Rows are one point carried round by a steady rotation, each followed by how many steps it has turned.
The counts run from 0 to 129.
[  3.9  35.5  59.1  30.7 -26.8   7.2  -9.6 -48.5   1.9  10.2  20.5  11.3
 -40.2   1.6 -15.8  46.9  -8.3   9.6  15.2  10.8 -28.8 -49.1   1.1  -5.8
 -19.0 -51.9  21.6  17.5 -15.1  -3.3  27.1 -49.6  52.9 -17.4  -6.6  55.4
 -13.8  19.7 -20.4 -27.5 -43.0   8.4  -0.4  31.8 -13.4 -22.8  34.7  39.3
  -2.3 -45.1  -4.0  15.4 -34.8   8.4  20.7   7.4   9.6  15.1  -9.9 -24.5
  12.2 -32.2  17.6 -14.8  26.4  -8.4  28.9]  1
[  6.1  -0.2  51.9  43.4 -21.1   1.6  18.2 -44.3   2.3 -21.8  27.5  18.4
 -55.7  23.2  -4.2  57.0 -21.5  14.0  17.4   2.1 -18.9 -47.0 -11.7  -4.6
 -27.2 -22.8  25.7  15.3 -19.7   3.8  20.9 -39.9  40.0 -20.2  -3.4  34.9
 -16.7  32.4  16.2  -4.8 -34.7  10.7  -6.6  39.1  -8.6  -7.5  37.3  35.0
 -16.3 -60.3   3.1  19.1 -35.7  29.3   2.3  14.7   4.1  15.5   3.0 -29.5
  28.7 -27.7  27.8 -22.3  23.3  -7.4  27.5]  102
[ 25.2  -6.8  14.2  -9.2 -14.2   0.0  13.5 -27.7  37.5 -11.3  -2.7  23.7
 -49.9 -13.3   6.2  21.3 -12.2  24.5 -17.0 -10.6 -14.4 -49.6  15.8 -25.6
 -24.2 -29.0  35.3  24.2  11.8  34.2  23.0 -30.9  47.1 -24.7  -8.2  29.6
 -18.8  12.5  23.7   6.5 -27.5 -10.0  21.9  47.8  -7.5  22.2  38.8   9.9
  -4.1 -62.3  28.7   1.1 -30.8  44.2 -29.5  11.9  30.1   8.0   1.0 -40.4
  38.0 -44.6  -5.0 -15.9  10.8  -7.0  31.7]  117
[ -8.7  16.8  54.3   9.1  -7.8 -10.2   9.3 -33.3  -0.6 -13.8  14.9   9.5
 -50.1   5.5  -1.3  32.3 -13.7   1.2  -9.8 -18.7  -6.6 -34.5   1.5  -0.4
 -24.3 -31.3  22.0   0.3 -14.2  24.2  24.0 -55.6  50.9  -7.2  -4.1  24.9
 -12.6  29.7   7.0 -21.9 -56.5   1.9 -21.0  44.0   6.0   0.9  51.5  55.7
 -27.5 -71.4  -6.9  19.1 -15.1  35.7  -3.9   6.2   6.8  22.9 -15.9 -25.9
  12.5 -59.2   0.2 -20.9   7.9 -27.5  11.3]  10
[ 11.9  11.7  35.7  19.2  -8.1 -27.6  12.8 -23.8  -0.9   5.1   7.3  25.4
 -31.9  16.1  -7.2  19.6 -45.5   3.2  -0.6  23.5 -50.0 -59.4  20.2  -4.3
 -41.2 -36.9  25.4  35.3  18.2  -2.4  17.7 -49.9   3.1 -40.3 -12.6  55.3
 -19.9  -1.6   8.9  -5.6 -37.6 -13.6   3.8  43.8  -7.7  -6.2  27.2  31.3
 -17.2 -62.6  -5.0   5.9 -28.2  40.7  -8.3   9.5  18.7  13.2 -22.7 -38.9
  18.9 -52.0   9.1   5.0   5.2  -4.3  34.2]  22
[  9.5  13.5  19.0   7.7 -12.4  -7.4 -23.3 -12.4  34.9  -0.5  15.3  16.3
 -40.2  -9.3   9.0  16.8  -5.8  -4.1  -4.5   3.1 -10.6 -57.1  44.5 -15.9
 -34.5 -40.1  14.8  20.9 -14.4  13.6  20.9 -37.4  58.4 -19.3  -7.2  34.8
 -31.8  24.5 -14.3 -24.5 -39.1 -14.7  14.3  46.9  -0.7  14.8  41.1  24.5
  -2.0 -62.1  12.6   0.1 -18.7  40.8   6.4  19.5  31.6  -5.3   9.4 -33.1
   6.6 -53.1   5.4  -0.7   5.9 -18.5  14.1]  86
[  2.8  14.7  49.2   7.0 -11.1  -1.8  18.8 -47.5  11.5  15.4 -26.0  19.6
 -36.6   7.6  -0.2  28.1  -7.3  15.1  -5.2 -17.9 -16.4 -29.8  -6.0 -17.5
 -14.3 -34.6  31.3  13.1  12.9  19.5  15.8 -48.9  49.3 -16.8 -18.7  48.5
  -0.9  12.9   8.3 -28.5 -45.9  -3.2  -9.9  38.6 -13.4  -8.4  33.9  45.8
 -13.3 -62.6 -11.3  19.7 -18.8  29.9 -12.8   9.1  19.4  34.8 -28.1 -54.9
  30.5 -53.9  -2.5 -19.8   9.4  -3.3  33.5]  62
[  2.1  24.0  46.1   2.5 -14.6 -13.6   6.2 -36.3   8.6   1.3  12.3  14.2
 -19.4 -18.0  -3.3  21.9 -23.9  12.4  -0.6  13.3 -39.6 -53.4   7.7  -8.8
  -8.5 -46.0  19.6  23.7  32.1  20.2  22.7 -58.2  32.4 -24.2  -9.3  51.0
   2.6 -15.7   8.1  -2.2 -55.7  -1.8  -5.8  43.6 -16.8 -14.1  16.7  17.8
 -15.0 -63.9   4.0  11.7 -28.5  23.5   0.3  10.4   2.7  34.3 -17.4 -36.9
  21.0 -53.6  -7.0   4.5  10.8 -12.8  46.2]  70
[ -0.2 -12.4  52.6   8.6 -12.4 -18.1  26.2 -33.2   3.2   0.2  -1.0  25.1
 -48.6  14.1   5.3  34.8 -31.7   9.2 -12.1 -10.4 -18.4 -41.0   1.6  -1.9
 -12.8 -10.3  17.8  -3.1  10.0  23.0  17.1 -53.0  26.4 -26.2  -5.7  32.3
  -7.6  25.0   5.6  -4.3 -42.3  -1.7 -18.3  40.3 -24.4  -1.9  68.1  37.8
 -15.6 -60.2  -0.2  16.5 -33.1  32.8 -21.5   9.5  18.8  15.3 -19.1 -48.5
  21.8 -42.0  13.4 -20.9  -3.7 -16.2  22.7]  110
[ 12.8 -13.4  31.6  -8.4 -14.6  -7.1   4.1 -35.2  36.6  -7.2   3.2  31.0
 -47.4  -9.0  12.8  21.0 -12.3  14.4 -18.9  -8.8 -17.8 -46.8  20.8 -20.0
 -19.4 -25.1  26.3  13.5  13.4  29.1  24.1 -42.3  46.3 -27.6   1.4  26.3
 -12.6  20.2   5.0  10.5 -25.3 -10.0  14.6  49.4 -22.8  25.3  57.0   8.1
  -2.6 -58.9  23.5  -4.6 -41.0  37.4 -29.9  14.0  33.1   5.9  -1.4 -45.9
  32.4 -41.7   3.0 -10.1  -8.3  -7.4  30.3]  113
[ 29.8   8.1   5.3   2.2 -30.9  13.0  -8.8 -18.2  26.2 -13.6  11.3  10.7
 -66.3 -12.5  -7.1  24.3  -5.5  11.7   3.5   1.2  -6.7 -51.2  24.2 -13.7
 -28.8 -42.9  34.3   7.7 -14.7  28.3  20.5 -17.2  55.7 -16.3  -8.7  43.1
 -19.0  36.6  18.1 -16.8 -39.1  -2.5  18.4  31.5  -9.9   7.5  51.4  31.6
 -21.2 -48.0  30.2   0.3 -40.1  34.7 -21.8  21.0  24.5  -4.2   3.9 -37.1
   8.8 -40.4   8.0 -34.7  11.7   2.5  38.1]  116
[ -5.5  23.9  41.9   4.3  -9.3 -13.2  11.9 -24.3   1.4  -9.8  10.6  15.7
 -43.1   4.1 -11.5  17.0 -28.6  -1.4 -11.9  -8.0 -30.5 -44.9   8.6  -0.5
 -26.2 -34.0  24.9   1.1   7.1  22.4  18.4 -50.7  28.2 -15.0  -9.3  34.7
  -7.9  23.8  11.6  -6.9 -47.3  -4.7 -22.3  39.9   4.8   2.9  50.2  60.7
 -34.7 -71.9  -1.2  12.4 -22.9  38.7 -18.6   8.8  10.3  26.8 -17.5 -34.2
  10.1 -55.2  -6.7 -10.5  -1.3 -15.0  21.4]  14
[ -6.4   8.4  25.8  16.4  -3.1 -20.1  -3.1 -13.6  -2.6   0.9  30.3  16.2
 -40.6  10.6  14.6  24.2 -15.0   7.7 -11.1   5.1  -7.8 -55.4  21.7  -4.9
 -28.8 -30.1  20.7  18.6 -44.8  13.0  17.1 -34.6  49.3  -4.5 -14.9  24.7
 -31.7   8.3  17.4 -27.2 -64.2 -18.9  10.2  54.1   4.9   5.4  35.7  46.6
 -22.3 -63.7   3.4  21.5 -10.9  35.9   9.2  20.9  12.9  11.5  -8.0 -14.7
  19.5 -59.3  -4.6  -8.2  20.0 -35.1  13.5]  81
[ 15.9   6.7  33.5  22.9  -9.3 -28.6  12.2 -23.8  17.7 -14.2  12.5  25.3
 -18.3  11.3  -2.1  19.5 -34.1   5.9   9.5  18.7 -41.2 -46.9  29.9  -9.4
 -35.7 -37.4  16.3  30.3  25.7   8.5  13.9 -48.5  20.4 -44.6 -12.0  54.2
  -9.3  -3.8  10.4  -6.1 -27.6  -3.9  -4.9  42.9 -12.1 -14.8   8.9  17.6
  -6.0 -78.0  -0.2   6.0 -21.5  27.1  -6.4   9.0   9.1  25.2  -9.6 -46.9
  23.8 -54.1   1.9  11.8   0.6  -6.5  53.4]  96
[ -0.7  15.9  41.6  27.9 -19.8   4.7   5.0 -41.7  -9.0  -4.5  31.2  10.9
 -55.6  -4.2 -17.1  38.2 -10.7  15.3   0.3   0.9 -21.5 -47.7 -21.0   0.4
 -17.6 -42.9  38.8  21.7 -27.8  10.2  28.2 -46.5  53.6  -2.1  -8.1  28.7
 -15.5  23.8   7.0  -7.8 -45.6   3.8  11.4  44.8   4.2   1.1  47.2  42.3
 -15.9 -50.9   9.4  18.6 -39.3  20.0   5.8  12.0   5.2  16.5  -6.7 -12.7
  19.5 -34.5  10.9 -14.1  32.3 -25.3  11.8]  76
[ 15.8   8.5  22.0   2.4 -20.0   4.8 -16.6 -34.1  51.9  19.3  -8.0  20.1
 -34.9 -17.8  20.0  19.8   9.0   9.8   0.3   3.5  -4.2 -52.6  36.6 -26.3
 -15.9 -44.5  14.6  19.4 -13.7  18.2  23.2 -31.7  65.9 -23.1 -12.5  41.0
 -15.5  11.0  -9.5 -29.9 -43.6 -16.4  27.2  48.0 -22.4   3.8  29.9   3.6
  11.8 -51.7   9.8   3.6 -21.1  30.6  -0.1  21.7  36.6   3.0  -1.0 -41.2
  15.4 -51.4  -0.4 -14.4  14.8  -6.2  39.6]  60
[ 18.7  -0.6  24.7  15.7  -2.5 -14.4   9.6 -36.1  38.7 -38.1  18.2   8.1
 -35.4   3.1  -2.0  13.8 -24.0  15.4  -1.3   3.4 -30.3 -50.5  15.5 -26.2
 -48.5 -28.7  35.7  37.8   8.2  19.7  21.6 -38.5  49.7 -29.2  -0.7  35.3
 -26.8   0.4  20.3   1.5 -22.9  -4.7   4.7  45.2  10.0  11.7   7.7  10.9
  -0.2 -75.5  21.0  -0.7 -20.4  43.3  -0.1  12.8  12.7  25.2  11.0 -40.2
  42.7 -49.9   5.0  -9.5  18.9   0.0  28.4]  95
[ 13.2  26.6  32.0  14.3 -18.6  -6.6  -6.6  -5.2  14.6  -9.2   2.8  14.2
 -50.7   4.6  -8.0  20.3 -18.4 -11.8   7.2   4.0 -17.3 -38.9  34.8  -9.4
 -41.6 -43.3  26.0  10.9  -7.6  16.5  14.7 -33.4  44.8 -24.2 -16.6  52.1
 -24.9  30.7   1.6 -40.7 -48.1  -8.0 -15.9  32.4  16.9  -8.4  35.8  55.0
 -24.7 -69.6  -2.7   8.6  -6.4  35.7  -1.4  11.2  15.0  16.9 -10.6 -38.2
   1.8 -61.8  12.9 -14.5   4.3   4.0  23.4]  89
[ 23.9  12.9  32.0  25.8 -25.5  10.5  20.4 -43.9  13.4   5.6   2.1  16.5
 -62.2   6.0 -16.8  36.0  -6.7  26.2   7.8   3.3 -29.0 -41.9 -19.4 -15.4
 -34.0 -36.7  49.4  27.4 -11.2   6.7  23.7 -27.5  44.1 -11.5 -16.9  55.0
 -17.8  21.5  16.2 -22.6 -32.3   1.0  16.0  34.0   0.8  -8.2  31.2  37.6
  -8.3 -41.6  16.8  19.3 -36.1  24.7 -22.3   9.7  17.5  11.7 -13.8 -32.5
  35.7 -27.5  27.6 -27.7  35.2  12.1  33.1]  124
[  6.7   3.4  39.3  13.8 -18.7   0.1  26.5 -41.4   5.0  17.3 -18.3  21.0
 -48.1  13.4   3.8  29.5  -9.1  18.1  -5.7 -18.3  -7.2 -34.6  -8.8 -16.6
 -20.7 -20.8  33.1  11.6 -12.0  19.4  17.9 -41.5  49.5  -6.4 -17.0  41.0
 -12.4  22.1   5.9 -36.3 -44.9  -5.0  -4.2  38.8 -12.3  -0.1  46.5  48.0
 -11.7 -51.0  -6.4  31.4 -13.1  29.6 -11.9   7.6  24.1  15.9 -32.7 -37.4
  33.1 -43.6  12.0 -27.4  18.5  -5.2  20.0]  58
[ 22.8  -3.9  16.4   1.8 -10.3 -11.0  10.3 -23.8  17.8   5.1  -8.2  26.4
 -28.5  -1.2   6.6  16.5 -29.0  21.1   0.1  23.8 -33.8 -66.1  21.7 -14.8
 -24.7 -41.5  30.5  34.6  23.5  20.3  14.4 -30.4  20.8 -39.7 -25.0  56.2
  -8.2 -13.3  14.4  -9.3 -36.4 -20.8  22.2  50.7 -21.3  -8.4  17.8  16.3
 -12.2 -50.8  14.2  14.3 -34.8  38.8 -15.4  17.4  18.1   8.0 -18.1 -37.6
  28.8 -43.6  -2.4   0.0  10.9   2.5  59.1]  122
[  6.9  -7.7  38.2  -8.8  -9.7 -19.0  15.9 -26.2   7.6   3.8  -9.8  31.0
 -40.5   2.2   8.6  20.6 -30.5   4.2 -10.3  -3.4 -30.1 -45.6  10.8 -12.9
 -21.4 -20.2  25.8   4.8  26.8  29.2  14.8 -46.6  22.3 -23.2 -13.0  38.6
   0.3  14.8  15.2  -6.6 -42.8  -6.7  -2.6  47.0 -28.1  -4.2  55.4  29.4
 -20.4 -61.4  -1.1  12.2 -30.2  41.6 -31.9   6.6  23.4  20.6 -20.1 -52.1
  25.7 -47.9   2.8 -12.9 -10.8  -3.1  35.6]  114
[ 12.4  -2.6  19.0   9.8 -20.5 -17.1   2.7 -30.5   3.8  18.9   6.5  29.5
 -30.8   3.9  15.2  23.9 -23.3  15.8  -9.3  28.1 -25.5 -73.4  22.8 -14.4
 -12.3 -39.0  17.2  28.6   6.3  11.8  21.2 -37.4  18.9 -34.8 -24.1  50.3
 -19.7  -5.6   5.4  -6.1 -46.6 -20.1  33.6  53.6 -40.1  -8.1  36.2  14.2
  -6.8 -45.9   1.1  14.2 -41.6  30.1 -11.4  20.4  30.2  -0.2 -16.3 -32.6
  28.6 -43.5   4.0  -1.8  14.7 -11.0  42.3]  52
[  3.2 -11.0  55.6  27.9 -18.8  -3.0  20.7 -39.4  -3.2 -13.0  16.3  23.4
 -54.9  26.2   0.7  46.1 -27.4  17.2   1.6 -10.5 -11.6 -41.8  -3.7  -2.3
 -18.7 -15.4  20.2  10.2  -8.8  10.8  20.7 -41.8  38.8 -26.6   1.6  25.7
  -5.0  34.9   5.9  -7.6 -44.9   9.6 -14.6  43.8 -18.6  -1.0  57.7  39.5
 -10.2 -55.9  -5.1  27.4 -38.6  29.9  -9.3   7.3   7.6  17.1  -8.5 -35.9
  34.5 -35.7  24.7 -26.7   4.3 -20.9  21.8]  106
[ 10.8  15.4  32.2  -2.5  -6.4  -8.9 -23.6 -17.8  35.1 -12.2  33.6  16.1
 -39.4 -25.2  10.0  17.8  -8.6 -11.2  -7.6   4.4 -18.6 -60.9  43.3 -10.9
 -19.0 -43.2  13.3  12.3  -0.5  19.2  27.1 -45.1  53.3 -28.5  -0.7  28.1
 -25.7  16.1 -11.6  -1.1 -33.5  -4.3   9.9  48.2 -10.9  15.8  49.7   8.1
  -5.3 -72.4  19.5 -14.5 -32.4  39.0   7.3  13.4  23.1  -0.1  13.6 -42.9
   9.8 -55.0  -0.6   0.2   1.1 -22.0  26.4]  12
[ 19.0  12.2  42.9  20.9 -28.2   2.3   1.5 -48.6   9.3  23.7   1.8  28.4
 -30.6   7.0  -2.7  40.0  -7.4  19.0   8.5  19.0 -29.0 -59.5   1.4 -13.1
 -11.9 -38.7  19.8  37.6   7.8  -0.5  23.4 -44.7  38.0 -33.3 -18.2  59.4
 -12.9  -3.4 -15.3  -6.9 -28.5   1.4  21.1  41.1 -34.0 -18.4  31.9   6.7
   2.2 -38.8   1.0  11.4 -47.6  18.4  -1.8   9.6  25.3   6.6 -12.6 -42.3
  19.6 -26.6  16.4 -15.1  23.5   2.7  38.2]  127
[ 10.9 -16.2  39.9   8.7 -14.2 -12.8   2.4 -40.8  22.1   1.1  16.3  24.6
 -51.3   5.7  19.1  33.5 -18.5  12.1 -10.9  -3.2 -12.9 -56.8  16.7  -9.1
 -11.7 -22.2   7.9  17.0   3.8  22.5  21.1 -51.4  31.7 -37.4  -2.6  28.5
 -13.3  21.4  -9.5   8.4 -26.2  -2.1   7.9  53.4 -26.9  13.8  61.5   0.9
   3.7 -49.5   9.2  -2.7 -45.0  32.6 -13.9  14.8  30.2   1.9   5.9 -50.3
  25.1 -39.7  16.0  -7.7  -4.3 -15.9  28.1]  109
[ 13.0 -18.5  21.4  20.8 -15.0 -20.0   3.7 -20.9  25.0 -10.4  33.0  22.6
 -30.8  11.3  29.2  34.9 -20.3  11.2  13.7  26.3  -7.9 -68.4  38.8  -5.6
 -18.0 -29.2  -3.5  19.2 -18.4  13.6  12.6 -40.1  31.4 -39.2  -5.1  39.6
 -23.0   9.3   4.7  -0.7 -50.0  -9.6  13.8  44.7 -34.0 -19.2  29.8  -2.6
   1.0 -60.0   6.5   5.4 -40.0  32.5  13.8  16.4  15.9   4.8   9.3 -33.3
  18.3 -52.1   8.4  -0.5   1.4 -16.0  44.7]  104
[ 20.8  17.3  42.2  31.9 -18.8  -3.3  -3.6 -16.0   4.1  -3.6  20.8  24.0
 -53.2   8.4 -26.3  32.1 -30.4  -0.4  13.9  22.2 -42.5 -58.2  11.9  -0.3
 -44.4 -48.6  42.2  27.1 -12.4  -5.3  19.8 -30.3  24.8 -29.2 -14.5  54.7
 -29.4  30.0   1.0 -21.7 -34.3   0.3   4.7  31.5   3.8 -11.0  34.8  43.4
 -17.9 -59.1   7.2   5.4 -33.1  28.9  -2.0  14.5  16.1   4.6  -8.9 -37.1
   5.0 -29.4  32.8 -15.0  19.0   6.4  28.6]  23
[ 17.4 -13.4  43.5   2.3 -16.1  -4.3  14.1 -40.3  37.4 -18.0   0.7  21.4
 -43.9  -3.7  13.9  35.0 -12.7  15.7  -3.7 -10.7 -20.2 -42.7  14.3  -9.8
  -9.3 -28.8  18.9  12.0  25.4  32.0  21.4 -50.6  44.1 -37.6   7.4  35.7
  -4.1  18.2  -0.1  21.3 -25.5   7.5  -2.0  44.8 -24.9   6.4  46.8  -1.0
  -0.1 -64.6  10.5  -2.2 -42.8  33.4 -20.7  10.5  19.3  16.4   7.3 -55.3
  33.9 -46.9   9.3  -9.9 -10.4  -1.5  39.1]  39
[ 15.7   0.2  29.0   3.8  -7.4 -19.2   1.5 -34.6  42.2 -15.9   4.8  13.8
 -43.1   0.8   2.1   8.2 -16.4   5.9 -19.7  -9.0 -29.2 -44.3  26.3 -21.7
 -40.8 -27.7  28.3  26.3  19.6  15.1  23.0 -41.5  53.5 -30.3  -5.8  35.7
 -23.2  10.8   3.9  -7.3 -18.9  -5.5   4.9  53.3   6.4  30.6  26.2  15.5
   3.6 -77.9  15.1 -15.3 -14.3  49.9  -5.7   5.8  27.5  15.6   3.8 -46.3
  36.3 -54.8   4.3  -4.8   7.9  -8.1  23.4]  91
